rotation ticks, each row followed by its count of ticks
The counts run from 0 to 360.
[ 12  -3  -5 -22  13  -8   5  -6  42 -29  17  27  -2 -12 -15 -10 -21  30
 -13  23   5   1  -7 -12  -2 -15 -14 -17   9  -8  24  19  -2   5   0  -1
  16  35  -5   0   1 -29   1  13   5  11  -5  -8  -6   1  -1   7  28  -9
  -5  -5  -3  34 -16  -1   3   3  20 -16 -19   4  15   2  -1  -5   1 -18
  -1   3  -3  13   1] -> 348
[ -6   6  -6 -17  -6  -5 -13 -10  -9   3   1  19   5   7 -23  11 -22   8
 -16  18  -9  -7  -7   7   5   7  -4 -12  -2 -13  11  22  -6  12  18  12
  13  -2   4  -9 -23 -13  24  35 -17  19  11   6 -32 -11  -3  -3  18   5
 -14  -1 -16  17  10 -13   6  -8  -9 -10  -9 -10  -2  11 -14 -28   4 -26
  -5  26  23  19 -31] -> 65
[  2  -5 -13 -27  -1  13 -12   3  16 -28   8  24 -10 -10  -6   5  -6  11
 -15  26 -43  23  -9 -11 -13 -18  34 -17   9  11   7   8   2   0   4   3
 -20  -6  18  -2  -1 -36  13  14  -1  10   0  11 -19  20  -7 -12  26  28
 -10   1  -5   8   7 -12  12  16 -12  -2 -15  15   2   2  -4 -14  -4   8
   2  18   0  12  -8] -> 267
[ 12   3 -19  -9   8 -13   4  -3  10 -16  -1   9  -5  -1 -20   6  -1  11
  -5  12 -16  -1  31  -4 -10   3  14  -7  10  -6  -8  12  14  -8  -2 -14
  21   5   5 -16  12  -2  11  42  -9   5  26   0 -27  -4  -1 -13  18   5
 -13  -3  14   2   9 -24  22  -2  -5 -11   7 -17  -4 -30  -8 -29  -3 -17
  24   5  36  10 -24] -> 236
[ -6  -2   9 -22  18 -16 -23   5  24 -14  16  16 -18  -6 -18 -10  -7  16
   4  11 -17   7  -6 -12 -21  13   2 -26   3  15  17   3   9  13   6   0
 -11  24  -7   5  11 -20  -1  16   6   0  12  -2  -7   9 -11 -25  33  -4
   3   1  -1  31  13   3 -14   0 -18 -39 -30 -10  10  -2 -14 -12   5  -4
  -3  22   1   7 -15] -> 280
[-23   3  -5 -36  33  -1   0   5   6 -23  11  10   2 -15 -20  -5   4  38
 -11  13 -10 -15   8  -7 -11 -11  11  -6   2   1  22  28  -4  -7  28 -11
  -8  18  17   3  14 -14  16   7 -10   9  -7  -4  -6   4  -1  10  29  17
 -12  -4  -2  11 -17  12  -5   2  10 -13 -14  19 -20 -11  26 -13   4  -3
   5   0  14  16  -6] -> 191
[  4   3  -5  -6   6   6  -7  14  17  -5  16  20  -3   6 -10  -5  -8   3
 -16  21  -8  -7  20  -2   7 -17 -27   3  10 -20  25  14   9  19  -9   7
  33  23 -11   4   0 -23  11  27 -12   2  -1  16 -24   3  17  21  24  -3
  -5 -24   5  14  -7  -6  16  22  -6  16 -19  19 -13  -1 -14 -29   8 -17
 -10  12  15  -8 -16] -> 156
[  6   9  -2 -36  14  -8   3   0  22 -14  16   3   9   2  -1 -16   3  10
  -4  17 -10   7  27  -1   2  -3  -5   0  10 -20  17  13  17   6  -1  -7
  16  21 -18  -2   7 -10  17  25  10 -16  -4  10   2   9   7   8  41   8
  -1 -14  -2  36 -16  15   9   8  -1   1 -19  31   2 -16  -3 -22  31 -17
   2  -8  15  -6  -2] -> 164
[ 16  -3 -17 -39  15 -10   1 -19  30 -34   5   0   3   2 -19   2   7  22
 -22   8 -23  -2  12  -5 -14 -17  -1 -16   5   3  -6  15  15 -27  15  -8
  10  33  -5  -9  13  -9   7  15 -31   5   9  -4 -10  25  -7   4  19  11
  -9   5   1   7 -14 -12  18  12  11  10  12   9  10   1 -16 -14  14 -15
  17   1  10  -7  -9] -> 177
[ -3   2  -6 -15  32 -13   2 -12 -11  -2   8  18 -14  -8 -34   6 -25   5
  -7  20 -16  -1   8   3  -7  -6  16  -2   0 -27   6  11  22   9   0 -20
  -3  29  24   4   4  -7   9  27 -17   4  19   9 -19  -3  -2  10  17   9
 -20   4 -11   6  10   2 -17  19  -9   8  -3  10 -17 -14   1 -23  -4 -25
  11  13  24 -10 -30] -> 247
[ -2   0  -6  -3  10 -14  -3   1   0 -13   1  15  -8  -9   3  12  -8   4
  -6  17  -5  -3   0  10  21   7   5 -15  15 -16   7  12  31  11   0  -9
  22   8 -10  -5 -11 -31   4  35   9  18   2  28 -30 -18   9  -4  26   9
  -8   8 -10  25  -5   5   7   5 -17 -11   8   5   0 -23  -2 -16  -2 -26
 -10  21  30  27 -19] -> 300
[-18  -3   1 -27   9 -30 -27  -5  -4   1   0  13  -7   2 -28  19  12  24
  -2   7 -16  -9   6   1  -5  18   8 -18  -1  18   7   9  10  12  22  -4
  -3  13   7 -10 -10 -10  12  27  -8  -4  -6  10 -28   3 -24 -13  29  22
  -2   2 -11  12  11   1  -7 -11  -8 -14 -14  -3  -9  -1  -9 -31   0  -2
  -8  29   9  15 -28] -> 57
[ 19  -9 -33 -10  15  -7   6 -16  25 -16   6  23 -11   2 -37  -2  -5   8
 -18  19 -35  -5  18  -6 -12 -26  11 -13   1  -3  10   6   5   2   1  -6
   6   6  29 -12  14 -13   2  14 -18   7   7  -6   1   8   9   7  18  15
 -20  16   5   3  11 -10  -1  14  -7   9  -9  13   1 -33  -6 -14  18  -1
  10  28  15   1 -16] -> 18
[-12  -7   1 -24  13 -18 -16  -2  -5 -10  24 -14  -2   1  -4   1 -10  13
  -9  13 -10  -7  -6  23  -1   0  19  -6  19  -5   3  -2  32   9   8  -9
   5  37 -13 -15 -10 -27  24  28   3  14 -10  27 -24   7  -7  -1  40  21
   7  10  -4   2 -13  14   0   8 -11  -9   0  -9  -2   4  -7 -11  12 -27
  -3  11  20   3 -16] -> 308
[ 12 -10  -5 -17   6  -6  11   2  20 -38   4  27 -10  -8 -13  10   5  16
 -11  24  -8   5   7  -7 -10   2  19 -21   7   7   1  20  20   6  10 -10
  -6   2  -2  -8   8 -11  -2  21  -3   3   8 -10 -14  15  -9 -16   2   9
 -19   5  -4  42  23 -27  16  11 -13 -12 -20   8  13 -11 -14 -22  -7  16
   8  22  -6  21 -14] -> 44
[ -2  -8 -16 -22  15  -4 -25   0  13 -17  30  -8 -14  13 -24  -6 -20  -8
 -29  10 -21  -1  -8  18 -20  -5  15   7  10  -9  18  -7  24  15  -1  -6
  -9  29 -10   2   5 -18  18  26  -8   1  15   6  -2  20   0  -9  23   2
  -8   6   3   5   8  -9  -4  16 -23  -5  -5   3  15  -3 -19   1  16 -15
   3  29  10 -19 -19] -> 86
[ -2  21  10 -22  29  -3 -24  23  22 -17  12  17  -2   0 -24  -6 -10  18
  -2  21 -26 -12  16   3   2  21   7   7 -21   9  16   9  23  14  -3  20
  -6  13  -4 -13  10 -16  13  24 -15  -4 -19   4 -15   5   4  -3  18  25
  -5 -13  -4   6  -5 -13  20  -2   7 -16  -8   2  -6 -13  -3 -32  16   1
  -4  18   7   2 -12] -> 218
[ 13  -8 -16 -51   5 -14   1 -19  22 -23   0   0  -1   9 -11   4  16  28
 -15  -3 -31   8  16  -3  -6 -15  -2 -13  20   6  -5  11  17 -23  20  -7
  17  23   0  -8   6 -11  13  16 -26  -2   3   4 -11  25  -6   4  30  17
  -3  -4   0   5 -16  -4  13   3   8  10  11  17   2  -3 -21 -13  10  -8
  12  -4  13  -2  -8] -> 175
[-11  -4  -3 -34  32  -9   5   0  10 -18  14  15  -5 -13 -23 -12  11  36
   0  14 -11 -17  11  -9 -19 -18   5 -13   7   1  15  22  -4  -9  23 -17
   0  25  20   3  20  -8  12   8  -4   8  -6  -8  -3   6   1   7  25  12
 -12  -4   0  34 -15  15  -7  12   7  -8 -26  16 -15 -14  24 -10   0   0
  13   2   9  10 -10] -> 189
[ -4   2  -9 -25  21  -8   6 -20 -14   5   8  16 -21   1 -31   1 -20  12
 -11  12 -20  -2   5   3   1 -10  13 -11  11 -23  12  12  20   8  13 -16
  -3  14  24   6  -4 -10  15  26 -18   5  17  15 -20  -8   0   4  23  13
 -14  -2 -15   4  14  14 -18  14 -16   4  -3  17 -23 -17  -3 -22  -7 -12
   2  13  25  -5 -31] -> 249
[  0 -12  -2 -42  23 -19  -7  13  16 -30   9  12   1  -9   4  13  15  36
 -11   4  -5  -8  -6  15  10   0   6   0  16   8  12  19  22   7  16 -10
  12  22   3   3   2 -24   4   8   8   2 -14   3  -2  11   3   1  25  27
 -10   7 -11  37 -18  -1   5   2   7  -7  -8  31   1  -7  -8 -12   3   1
 -12   9  -1  30  -3] -> 358
[  3   8 -20 -28  14  -3  15 -34  -1  -5  18  10 -16  14 -30  -8 -11  14
 -14  16 -18 -11  -4   2  -8 -11  25 -14   9  -8  18  17  16  -1  23  -8
 -21  14  15  -4  -3  -6  16  23 -17   0  19   2 -11  -5 -18 -16  24   7
  -6  12  -6  -1  15  14 -15  11 -25  -8  -3  14 -11 -21  -3 -22  13   2
   2  12  22  -3 -23] -> 252
[  7 -12 -10 -19   9 -10  -9 -28  25 -12   0  12 -15  -2  -3   7  -7  23
   1   9  -4 -13 -13 -19 -13  -3 -10 -21  14  -1  16  25  14 -15  22   7
   2  38   1  -9  -8  -7  -4  27  -5  17   5  14 -32  -6 -14 -25  29 -27
  10   6   0  30   2   0  -6   4   2  -8  13 -10  12   5 -10 -18  -5 -10
  -3   6   7  14 -12] -> 119
[  7  10  15 -38  19 -15 -18  21   4   1   6  14 -12  14 -18  -2 -10  16
   2   1 -22   2  18  15   2  20 -10   6  -1  -7  11   8  21  18   4   8
  13   5   7   7   5  -3  20  27 -19  -4   6   4  -8   3  14  -6  15  15
  -6 -24 -20  32  10 -14  10  -3  -7 -11 -13  10 -12 -11 -31 -37   2  -5
  -7  15  13   0 -26] -> 223
[  5  -5 -15 -21  22  -6   7 -15  22 -16  13  25 -12 -10 -36 -12 -22  11
 -18  25 -30   7  13   0  -9 -22   6 -18   1 -18  12   4   9  17  -3 -12
   1  12  18   0  15 -20   6   9  -8   9  -7  -5   7  13  10  22  24  17
 -20   7  -2  14   2   3 -12  11  -2  -3 -26  15   1 -25   9  -3  15 -13
  13  25  11  -6 -11] -> 21
[  4  -7 -16 -18 -21   0  -2  -4  -7 -12  30  -2  -8  28 -10  -5   5  11
 -23  19 -13  -8  -1   8  -6 -33   4 -15  26   3  11   4   2   6  20  -2
  17  20   1  -3 -11 -24  31  23 -14  17   8  18 -23   5  -3 -10  25   9
   0  -5 -13   6   5   6  20  22 -28  13  -7   7  -6  13 -18 -15   1 -14
  -8   9  17   3 -15] -> 317
[-13 -21 -13  -3  23   5 -22  18  15 -15  14  -9  -5   6  11   3   3   9
  -8   0  -9 -19  14   3 -18   0 -12   7  21  -6  27  19  14   6  13  10
  16  27  -6 -11  12  -6   1  28 -12  28   5  20 -22   9  18 -14  31 -14
  11   4  26   7   0 -15   0   3 -15 -16   4 -16  -2 -10 -17 -21  16  -4
  -9  18  24  13 -14] -> 144
[ -6 -10 -15 -23   9  -9 -13   2  13 -16  -5  22 -13 -13   1  22   4   8
 -15  17 -13  25   3 -25   1  -5   2  -4  18 -11  11  16  16   9  -2 -17
   7  16  10  15  -7 -22  -5  29  12 -15  18  22 -25   5  -6  -8  40   4
 -13 -11  -9  23   7  -1  -5  14  -5  13  -1  38  -7  -1 -13 -21 -10  -9
 -14   3   6  11 -10] -> 106
[-19 -11 -23 -23  17  -6 -22  -2  29 -23   7   1   1  -5 -12   8  -3  10
 -29  13 -29  21   9 -21 -12  -9  -6  -8   1  -2  17   6   4   5  12   3
   1  30   4   4   8 -24  -6  14 -11   3   2  15  -1  23   1  -1  52   8
  -3   5   2 -12  -2   2 -14   1   1  -1   2  20   6   2  -9  -4  24 -20
 -20   7  11   3   5] -> 335
[ -4 -17 -18 -24   9 -11 -32   7  -2   0  14   3 -25   5 -14   5 -10  -1
 -13   7 -32  -1   1  16  -7 -10  18  14  24 -11  10 -10  24  16  -1  -5
   5   7  20  -2  -5 -22  21  33  10  10  -2  28 -17   6  16  -8  32  17
  -6   0  -3  11   5  -7   0   8 -17   6   5   8  -3 -20 -10  -1  -1 -10
  -3  28  22   2 -19] -> 81
[ -1 -15 -14 -18  13 -10 -30   9  -1   1  11   5 -24   1 -11   4 -17  -5
  -8  10 -28   2   4  13 -12  -6  18  18  22 -19  12  -7  24  19  -6  -6
   7   9  27  -3  -3 -18  19  35  15  15   0  26 -18   3  18 -13  32  12
  -7  -1  -3  17   8  -9  -4   9 -13   6   6   3  -3 -18  -7  -5  -1 -14
   0  26  23   2 -21] -> 80
[ 10  -5 -12  -1  15 -20  -7  -4   8 -10  15   4 -12   4  -2   7   4   5
   1  12  -5 -17   2  13   7   6  16 -10  17  -2  11   3  39   5   3  -7
  10  23  -6 -18  -3 -20   4  34  12  10   2  24 -26 -13   0 -25  29   8
   4  22   0  18   1  10   1  11 -25  -7  15  -3   2 -31  -8 -17  12 -10
  -5  22  27  20 -19] -> 303
[ -5  -9 -23 -24  11  -9 -28   0   7  -9  18  -2 -25  17 -20   4  -4  -1
 -26   4 -37  -5  -5  18  -9  -7  20   8  20   0  14 -10  27  11   6   0
  -4   8   6  -4  -4 -24  22  29  -2   1   1  20 -10  10   6 -14  33  19
  -7   5  -1  -3   6  -2  -2  10 -22  -1   7  11   2 -19 -13   0   9  -3
  -8  32  20  -5 -16] -> 83
[ 13 -12 -11 -53   5 -14  -2 -16  19 -16  -3   2  -4  10  -5   5  11  27
 -13  -7 -31  10  17  -4  -6 -13  -3 -10  24   2  -6   9  18 -18  18 -11
  19  19   3  -4   4  -7  12  17 -17  -1   1   9 -13  23   0   2  34  17
  -2  -9  -3  10 -12  -3  12   2  10  10   8  17  -3  -6 -25 -17   6  -9
   9  -4  17  -3 -11] -> 174
[ -2  -4 -12 -22  14  -2 -21  19   3 -17  10  12  -7   5   2  12  13  15
 -14   9 -15 -25 -15   5   1  -9  -6  -4  11   5  25  27   1  -7  25   8
  16   5  10  10  -4 -25  14  16  -4  25  -1  16 -20 -10  19 -18  18   9
 -13   8 -17  37  -9  -1  13  14 -17   4   8  21  -7  -8   0 -11   0  -6
 -21  25  16  32 -12] -> 133
[ -7  -4  -7 -24  11  -8  -6 -30  22 -17  -6  11 -10  -6  -6  10 -12  19
 -11  11  -8   0 -12 -22  -3   7 -14 -26   9  -7  15  28  19 -16  24   8
  -2  28 -14  -8 -12 -16  -7  28 -11  14  -1  21 -32  -4 -12 -15  35 -20
   3   3  -5  18  -2   5  -7  -2   1 -14  20  -1   9   8  -5 -12  -2 -16
 -11   6  16  12  -7] -> 117
[-25 -12  -2 -23  24  -1 -21  22   1 -19  14  -8   8  -9  13  -5   5   4
 -12   8 -12 -12  -2  17  -9  -1  -7  -7  16 -10  20  22   6   8  21  -3
  14  15 -19   3  11 -18  14  18   2  29  -4  16  -4  13  18   3  32   5
  -4  10   4  39 -17   4  -4   8 -21 -21 -17   5   7  -2   1  -4  23 -15
  -5  23  18  17 -11] -> 139
[ 12 -19  -2 -29   2 -15 -13 -22  22  -6   3  16 -12  -4  -5   7  -1  28
   8   8  -5 -12 -16 -12 -14 -11  -7 -21  22   5  17  17   3 -14  18   1
   8  39   8 -11 -11 -12   8  21   7  16  -1   9 -29   0 -13 -19  34 -17
  10   3   1  44  -9   2  -3   5   4  -4  -4 -11   6  13 -11 -15  -5 -10
   2   9  -1  16 -14] -> 121
[ -6 -11 -13 -18  11  -7 -13   8  16 -18   0  19 -10 -13   2  19  -3   6
 -12  17  -6  26   5 -25  -5  -4   4   1  14 -16  13  18  12   9  -7 -18
   6  24  12  16  -6 -21  -6  30  15 -15  20  18 -24   7  -5  -9  35  -2
 -15 -11  -8  26   8  -8  -5  18  -3  15  -5  34  -4  -1  -9 -23 -12 -10
 -10   0   8   9  -9] -> 105
